Look-ups in named tables: a row name and a column name give one cell, copied from the table.

Nep:
	Pubapar	Fam	Faki	Repet	Badi	Biba	Zamosog
Nisovud	-0.2	-0.1	0.1	-0.2	-0.3	0.0	-0.2
Niri	-0.4	-0.2	0.3	-0.1	0.0	-0.2	-0.3
Geviv	0.3	0.1	-0.4	0.0	-0.1	0.1	0.3
Nisapo	0.2	0.1	-0.4	0.0	-0.1	0.2	0.1
Gekora	-0.8	-0.4	0.6	-0.3	-0.2	-0.3	-0.6
Bur	0.0	0.0	-0.1	0.2	0.2	0.0	0.1
Buz	0.0	0.0	0.1	0.2	0.3	-0.1	0.0
Suzu	0.0	0.0	0.1	0.2	0.3	-0.1	0.0
Gedit	0.3	0.1	-0.4	0.0	0.0	0.1	0.2

What is the Fam of Nisovud in Nep?
-0.1
What is the Badi of Gekora in Nep?
-0.2
What is the Biba of Niri in Nep?
-0.2
What is the Biba of Nisovud in Nep?
0.0
What is the Fam of Buz in Nep?
0.0
What is the Faki of Suzu in Nep?
0.1
What is the Fam of Suzu in Nep?
0.0
What is the Badi of Niri in Nep?
0.0
What is the Repet of Nisovud in Nep?
-0.2
What is the Badi of Buz in Nep?
0.3
What is the Zamosog of Buz in Nep?
0.0
What is the Badi of Gedit in Nep?
0.0
What is the Faki of Gedit in Nep?
-0.4
What is the Pubapar of Bur in Nep?
0.0
What is the Faki of Niri in Nep?
0.3
What is the Repet of Gedit in Nep?
0.0
What is the Zamosog of Nisapo in Nep?
0.1
What is the Repet of Niri in Nep?
-0.1

Bor:
           Riv   Boni    Fis
Pes      3.826  6.139  6.644
Sovepeg  2.076  4.012  1.649
Bigile   6.835  3.989  5.071
Tos      4.257  4.099  1.628
Mifesa   3.771  7.805  9.020
Gonog    5.526  5.493  3.916
Puridu   4.088  2.642  3.367
Guv      4.124  4.134  5.050
Desa     6.641  5.050  4.016
Novonet  3.984  6.772  7.168
Filas    6.192  5.599  5.133
Gez      4.397  2.487  2.845
Rap      5.790  6.073  5.911
Rerutap  5.862  6.632  6.542

What is the Fis of Bigile in Bor? 5.071
What is the Riv of Guv in Bor? 4.124
What is the Boni of Gez in Bor? 2.487
What is the Fis of Puridu in Bor? 3.367
What is the Boni of Rap in Bor? 6.073
What is the Fis of Rerutap in Bor? 6.542
What is the Boni of Sovepeg in Bor? 4.012
What is the Boni of Desa in Bor? 5.050
What is the Boni of Filas in Bor? 5.599
What is the Riv of Sovepeg in Bor? 2.076
What is the Fis of Tos in Bor? 1.628
What is the Fis of Sovepeg in Bor? 1.649
Which row has the largest Riv? Bigile

Norofed =
     Negisa  Dasipan  Refof
Vis     165      118    159
Tok      28       67     31
Pav      86      226    155

What is the Dasipan of Pav in Norofed? 226
What is the Refof of Vis in Norofed? 159
What is the Negisa of Tok in Norofed? 28
What is the Dasipan of Tok in Norofed? 67
What is the Negisa of Pav in Norofed? 86
What is the Refof of Pav in Norofed? 155
What is the Refof of Tok in Norofed? 31
What is the Dasipan of Vis in Norofed? 118
What is the Negisa of Vis in Norofed? 165

Table Tep
         Sivom  Tobikim
Pevad      141      143
Bufof      141      142
Risodo     159      167
Zol        200      223
Zaf        144      146
Tefisez     81       61
Kinak      172      184

What is the Tobikim of Bufof in Tep?
142
What is the Tobikim of Pevad in Tep?
143
What is the Sivom of Tefisez in Tep?
81
What is the Sivom of Risodo in Tep?
159
What is the Sivom of Pevad in Tep?
141
What is the Sivom of Zol in Tep?
200
What is the Tobikim of Tefisez in Tep?
61
What is the Sivom of Kinak in Tep?
172
What is the Sivom of Bufof in Tep?
141
What is the Sivom of Zaf in Tep?
144
What is the Tobikim of Kinak in Tep?
184
What is the Tobikim of Risodo in Tep?
167
What is the Tobikim of Zaf in Tep?
146
What is the Tobikim of Zol in Tep?
223

Gosor
        Bogo  Nud
Gem       69  155
Fanipu    49  205
Bez       48  191
Danas    188   82
Vur      188   82
Narob     76  197
Ribiz     63  204

Bogo of Bez: 48
Nud of Fanipu: 205
Bogo of Vur: 188
Bogo of Gem: 69
Nud of Narob: 197
Nud of Vur: 82
Nud of Gem: 155
Nud of Danas: 82
Bogo of Fanipu: 49
Bogo of Ribiz: 63
Nud of Bez: 191
Bogo of Danas: 188
Bogo of Narob: 76
Nud of Ribiz: 204

Lel
         Vuk  Nosuv  Ranu  Tedorot
Devoni   132    114   120      183
Laz      131    195    63      179
Kabasup  133    160   217      164
Rume     137    112     5      192
Pomulis  148    166   148      158
Fuf      154    167   148      101
Tibeb    176    173    81      169
Dof      168    219    40      184

What is the Tedorot of Rume in Lel? 192
What is the Nosuv of Pomulis in Lel? 166
What is the Nosuv of Fuf in Lel? 167
What is the Vuk of Tibeb in Lel? 176
What is the Ranu of Devoni in Lel? 120
What is the Tedorot of Dof in Lel? 184
What is the Ranu of Tibeb in Lel? 81
What is the Nosuv of Kabasup in Lel? 160
What is the Tedorot of Fuf in Lel? 101
What is the Nosuv of Laz in Lel? 195
What is the Vuk of Laz in Lel? 131
What is the Tedorot of Kabasup in Lel? 164
What is the Tedorot of Tibeb in Lel? 169
What is the Ranu of Kabasup in Lel? 217
What is the Nosuv of Rume in Lel? 112
What is the Tedorot of Devoni in Lel? 183
Row with the largest Ranu: Kabasup

Table Varikim
,Luve,Kem,Kup,Segivu,Puzemu,Tid,Tos,Molak,Zit,Tok
Let,0.1,0.6,0.5,0.0,0.3,-0.1,-0.1,0.5,0.2,-0.1
Risuge,0.4,0.2,0.2,-0.1,0.5,0.9,0.5,0.2,-0.1,-0.1
Mege,0.5,0.3,0.4,0.7,0.3,0.6,-0.1,0.4,0.5,-0.7
Luzo,0.0,0.1,0.4,0.0,0.3,0.9,0.2,0.1,0.4,0.5

What is the Tid of Mege in Varikim? 0.6
What is the Puzemu of Risuge in Varikim? 0.5
What is the Tos of Let in Varikim? -0.1
What is the Segivu of Risuge in Varikim? -0.1
What is the Luve of Let in Varikim? 0.1
What is the Kup of Let in Varikim? 0.5
What is the Segivu of Let in Varikim? 0.0
What is the Puzemu of Luzo in Varikim? 0.3
What is the Tok of Luzo in Varikim? 0.5
What is the Tok of Mege in Varikim? -0.7
What is the Tok of Risuge in Varikim? -0.1
What is the Puzemu of Mege in Varikim? 0.3
What is the Zit of Luzo in Varikim? 0.4
What is the Molak of Mege in Varikim? 0.4
Row with the largest Molak: Let

Suk =
,Duz,Zekek,Vapef,Miz,Gib,Golal,Noz,Liren
Rosukip,81,175,200,193,201,51,67,117
Fuv,119,119,146,94,128,129,129,149
Kir,176,107,227,89,178,87,116,143
San,145,204,112,162,124,228,177,139
Buzem,127,160,92,186,126,150,184,163
Golol,128,127,116,81,90,142,135,176
Zul,160,136,63,195,91,162,148,182
Tatiz,194,125,160,92,150,187,204,178

Fuv, Gib: 128
Tatiz, Duz: 194
Fuv, Zekek: 119
Golol, Liren: 176
Rosukip, Liren: 117
San, Duz: 145
Zul, Vapef: 63
Zul, Gib: 91
Golol, Golal: 142
Kir, Vapef: 227
Zul, Zekek: 136
San, Gib: 124
San, Golal: 228
San, Liren: 139
Kir, Miz: 89
San, Noz: 177
Kir, Gib: 178
Zul, Duz: 160

